rotation steps, each row followed by its count of steps
The counts run from 0 to 384.
[138 161 126 145 118 128 119 119 174  92 121 132 142 141 103 115 191 158
 162 157 125 203 153 172 132 121 118 140 106 177 103 126 180  97 129 114
 107 160 121 167 139 122 179  77 131 123 134  99 149 140 142 143 138 125
 164 112 155 125]  178
[164 142 129 144 102 123 142 130 167 103 131 113 158 120  70 123 125 117
 131 142 133 147 164 118 153 146 112 177 150 160 149 115 134 123 126 147
  97 117  92 148 198 137 119 106 108 130 157 134 106 158 136 125 155 184
 181 117 166 134]  322
[113 157 155 125  78 122 133  86 141 100 149 127 105 126  77 126 140 138
 155 151 110 115 145 149 128  91 120 147 103 180 127 115 157 141 123 133
  87 122 142 144 122  96 159 107 128  67 147 137 118 162  75 143 143 135
 173  58 147 132]  95
[129 143 140 129 130 120 153 114 119 129 157 115 127 136  75 133 144 128
 108 190 161 134 179 143 129  87 163 130 117 164 140 162 187 129 147 154
  96 159 110 133 155 143 105 115 116 109 175 100 116 133 158 111 153 112
 187 111 170 181]  316
[131 137 172 111 122  95 143 125 109  76  93 124 113 126  92 115 104 114
  94 123  84 152 205 111 132 124 128 167 120  94 146 137 140 118 147 115
 144 185 138 177 133 104 110 110 118 129 192 171 109 132 148 119 140 178
 154 100 161 120]  57
[182 136 125 112 123 124 134 133 156 110 111  92 114 110  36  87 141 139
 143 172 156 161 158 147 169 144 112 154 103 171 154 141 154 101 102 121
  77 159 142 133 137 150 135 109 142 116 157 114 107 138 124 110 138 112
 164 125 134 142]  307
[143 128 152  84 159 100 114 109 157  73 113 138 100 122 117 111 147 135
 116 161 101 172 175 159 124 157 122 149  87 166 157 103 173 127  82 115
 115 186 100 133 111 130 114 120 108 114 181 136 145 134 109 107 145 114
 120 146 149 141]  378
[130 108 138 129 138 122 134 146 185  90 106 107 103 112 102  75 161 155
 139 119 106 167 141 144 114 119 119 146 108 169  78 118 163 150 108 133
 145 194 138 142 103 134 103  81 168  82 160 121 122 156 109 124 161  93
 155 141 140 135]  32
[105 106 155 140  98 134 129  77 141  79 131 127 109 147 104 150 100 119
 107 122 134  95 137 164 140  96 137 141 110 194 120 107 171 162 138 132
 119 145 118 130 111 100 137  74 131  87 152 151  96 151  99 141 151 133
 191  73 161 157]  99
[125 100 136 126 135 128 150 120 190 107 122 135 105 145  82 132 123 131
 118 159 136 112 143 159 138 143 116 152 122 175 120  82 166 175 136 129
 139 169 134 131 129 142 119  83 146  89 143 114  66 130 150 130 164 110
 201 130 159 152]  102
[149 110 117 118 126 116 133 170 140 109 112  69 108 109  72  76 126 137
 105 121 117 145 154 138 144 132 131 149 107 142 105 110 161 131 108 124
 140 189 126  99 110 131  95 126 156  77 180 154 125 175 131 120 168  96
 128 152 136 154]  133
[161 189 127 138 137 110 113 154 152 120 100  95 140 107  87 108 165 116
 122 130 103 160 179 114 136  93 141 159 113 140 118 136 162  84 130 148
 118 159  81 132 152 168 112 145 112 131 160 111 166 186 122 114 153 139
 119 113 164 156]  151
[125  96 148 118 147 121 116  95 180  98 121 148 141 128 113 138 128 104
 109 145 120 181 175 148 130 149 126 129 120 157 148 112 190 166 109 167
 102 144  79 130 122 132  95  92 124 140 168 131 144 152 124 115 169 109
 161 107 175 144]  245
[153 173 165 121 138 111 137 110 146  99  90 141 100 132  40 101 124  77
 126 134  93 127 156 173 154 156 109 143  73 166 150  95 150 100 141  92
 131 160 123 138 134 128 145 140 148 128 146 167 125 142 129 117 156 158
 125  86 122 143]  66
[160 148 140 149 138 111 123 104 138  93  80 114 135 129  79 133 118  72
 107 128  70 125 161 143 157 129  94 176 104 126 155 126 182 124  97 133
 156 179  94 107 121 149  93 142 134 118 168 160 149 129 147 125 141 135
 121 110 151 143]  139
[126 155 151 151 125 119 115 118 188  91  91 129  98 126  86 107 128 104
 146 108  67 138 137 152 120 132 102 175 115 142 101  89 147 137 123 114
 182 177 144 156 107 127 116 130 194 105 163 147 144 150 140 139 157 171
 143  95 145 124]  267
[139 138 159 113 127 110 124 142 167  95 129 111  88 134 100  91 186 130
 118 105 115 162 138 150 122 110 132 135  89 178 107 120 148 110 134 126
  90 156 112 138 124 114 148  92 112 105 170 106 114 190  73 113 150 141
 124  82 150 159]  164
[128 138 129 144 101 137 136  85 176  94 149 132 132 112  92 134 129 140
 150 171 102 134 138 167 144 150  92 192 132 181 150  91 167 162  82 117
 139 156 130 126 130 127 135 111 155  73 153 124 134 114 154 151 129 146
 171 124 166 115]  107
[137 148 128 127 143 119 146 108 138 104 157 131 148 123  81 143 126 116
 106 198 163 137 182 129 135 120 154 146 135 148 147 140 160 129 152 144
  96 147 119 159 150 151 125 118 134 104 189 102 103 131 167 121 162 167
 192 119 191 161]  317
[142 143 121 154  99 110 141 156 167 112 109 113 146  95  93  82 104 153
 142 158 101 153 183 102 146 145 122 179 142 152  85 109 151 139 116 135
 164 157 111 141 161 136 111 120 146 102 149 144 136 148 160 143 152 146
 179 169 175 112]  120
[117 104 168 136 139 114 119 107 162  45  93 151 116 123 119 117 128 117
 108 136 106 146 160 128 117 135 124 156 100 152  98  99 158 162 100 123
 152 165 129 160  76  99 142  82 144 100 182 140 118 126 107 150 154 149
 152 121 153 123]  30
[160 135 140 123 132 125 130 118 164  87 124  88 114 114  81 140 122  97
 102 134 126 122 143 150 160 153 130 182 122 164 163  85 131 143  93 158
 103 148 116 110 108 120 118 126 150  64 203 126  98 167 129 117 157 169
 148 137 169 160]  235
[139 115 153 153 101 131 148 150 157 112 123 133 123 105  70 101 107 117
 118 169 139 114 161 121 143  97 154 134 122 160  91 125 163 163 158 137
 109 119 141 162 118 126 130 101 162  99 143 119  94 163 136 140 202 133
 191  84 156 132]  330
[124 136 134 142 104 127 144 138 138 106 123 137 128 129 133 136 140 178
 123 175 138 135 186 127 115  95 140 150 109 169 110 132 214 159 120 136
 137 156  96 126 134 130 107  93 107  86 124 136 142 147 150 147 155  72
 182 136 159 137]  114
[140 169 144 113 131 113 116 142 160 109 100  81  99  94  85 101 127 145
 126 129  82 127 152 128 137 102 114 188 115 141 115 104 140 128  95 116
 156 194 143 123 104 151 104 148 175  60 156 152 137 161 129 126 149 141
 139 138 141 136]  367
[121 128 125 163  91 149 151 120 142 115 139 111 143 137  91 137 135 157
 160 159 132 137 149 149 135  98 112 183 124 180 131 157 214 151  90 141
 137 155 110 107 152 127  94  99 140  86 115 129 142 162 147 136 131 102
 174  99 150 125]  110
[137 138 113 159 134 130 141 143 183 125  92 118 157 120 122 133 118 138
 126 160 106 151 180 136 142 150 112 178 133 167 115  80 179 139 116 136
 158 171  97 139 122 162 137 102 153 113 144 132 133 142 194 161 169 123
 175 156 163 127]  349
[132 192 171 106 140  97 145 127 152 112 130 143 101 131 101 142 137  94
 123 134  82 128 180 109 116 116 139 192 100 146 164 113 152 127 114 133
 112 156  98 140 136 132 108 170  97 122 162 122 131 169 123 101 156 180
 117  94 172 154]  153
[151 199 134 129 142  99 113  90 140  67 108 138 100 114 120 123 125 116
 133 139  91 148 164 157 125 113 156 181  87 160 146 138 181  87 109 155
 104 160  95 132 128 131 129 153  98 123 174 132 180 137 104 123 135 147
 113 118 165 135]  383
[150 139 132 112 109  91 147 100 155 106 137 161 106 116  88  99 126 143
 132 173 137 156 180 143 130 144 153 135 124 172 128 119 159 140 152 158
  67 121 104 150 170 129 144 112  76 120 166 118 120 130 129 110 137 105
 191 117 181 138]  319
[133 140 157 115 124 107 131  80 167 100 126 134  69 135  87 110 157 104
 131 102  82 142 122 181 109 103 125 128  96 159 121 123 175 131 147 135
 111 165 135 129 123 124 116 109 129 106 156 122 135 155  87  98 136 122
 149  53 155 157]  168
[137 124 123 127 135 114 136 139 136  87 114  77 114 110  93 109 111 113
 105 118 107 135 161 148 151 149 119 183 104 143 144  99 150 138  99 128
 164 183 129 112 113 128  99 138 167  70 211 148 125 166 160 132 152 143
 120 161 143 146]  134
[120 155 150 103 128 108 149 131 144  83 119 159 111 133 134 112 132 162
 143 124 108 177 195 151 120 165 142 188  91 154 149 109 181 122  97 118
 144 177  96 161 153 103 116 124 118 109 159 139 158 150 138 124 151 156
 130 157 139 118]  48
[128 145 173 133  95 107 124 123 120  69 101 142 113 133 106 118 104 130
 125 129  79  90 186  97 129 113 111 171 106 129 141 112 163 162 105 132
 154 158 119 121 124  99  81 111 105  90 135 190 120 158 124 123 152 133
 159 105 137  99]  126
[146 161 120 177 139 122 136 118 167  92  92 111  86 110  94 129 145 144
 164 118  94 133 138 161 122  98 116 198 103 155 131 139 200 136 101 137
 159 201 145 130 110 127 109 112 169  75 138 108 155 142 147 150 136 124
 127 124 144 144]  37
[124 147 139 117 113 117 157 139 147 121 143  87 118 129  93 134 124 151
 113 146 147 123 182 110 131  87 147 149 132 155 119 148 152 125 154 157
  78 157 128 145 159 138 142  93  97 106 172 103  84 178 132 125 130 133
 194  99 168 167]  87
[145 142 130 123 146 115 139 131 214 113 121 158 126 127 122 147 143 123
 136 139  94 174 166 135 132 173 134 161 120 181 130  77 177 151 115 169
 115 156  78 136 152 147 116 121 122 121 150 115 128 162 137 119 181 139
 150 143 169 147]  249
[121 140 151 115  68 115 140 148 134 101 143  91 121 124  89  86 167 175
 144 130 132 156 174 130 125  95 125 159 126 146  92 124 145 117 125  90
 148 171 149 157 156 100 140  84 130  69 151 133 118 161 141 142 116 144
 180 105 146 122]  192
[137 154 154 133  95 138 123 127 165 113 145  78 142 121  65 116 165 138
 140 158 120 136 157 112 149  93 105 163 147 156 110 120 118 112 116 118
 102 142 140 140 154 133 151  93 148  84 159 120  96 164 120 141 148 178
 193  91 168 141]  92
[141 169 113 150 112 108 118 114 178  95 143 112 137 117 150 125 170 121
 136 131  94 154 163 138 123  85 126 154 131 157  96 123 175 127 122 181
 114 153  83 134 151 127 136  99 100  91 167  97 167 177 127 139 144 145
 157 117 187 149]  251
[130 134 152 111  74 107 139 141 154  97 120 135 108 134 104  76 149 171
 149 133 113 157 168 123 129 136 109 144 122 164  87 110 150 125 137  94
 131 161 128 165 173 100 139  67  82 108 149 145 105 145 131 129 104 117
 188 105 145 102]  191
[148 128 111 163  81 134 132 101 156 103 126 129 142 119  80 111 127 158
 159 152 106 153 129 167 146 117  97 160 121 189 111 141 207 146 104 140
 124 140  94 102 148 126 114  88 117 112 123 144 166 143 134 137 123  77
 179  97 162 116]  109
[113 108 147 114 102 104 143 154 139  92 128 165 148 120 122  91  86 126
 106 156 120 148 188 130 111 151 135 156 116 182  95  95 181 169 134 126
 147 149  84 133 145 120 112 104  88 123 163 148 128 143 152 128 146 129
 169 152 184 124]  117
[ 95 129 169 112 127 124 147 142 135  82 108 135 126 127 126 156  81 146
 106 140  88 125 202  98 127 122 128 199 119 139 140 117 169 161  94 131
 142 154 116 131  94 110 115 121 128 109 148 171 103 165 131 132 153 148
 155 122 150 110]  359
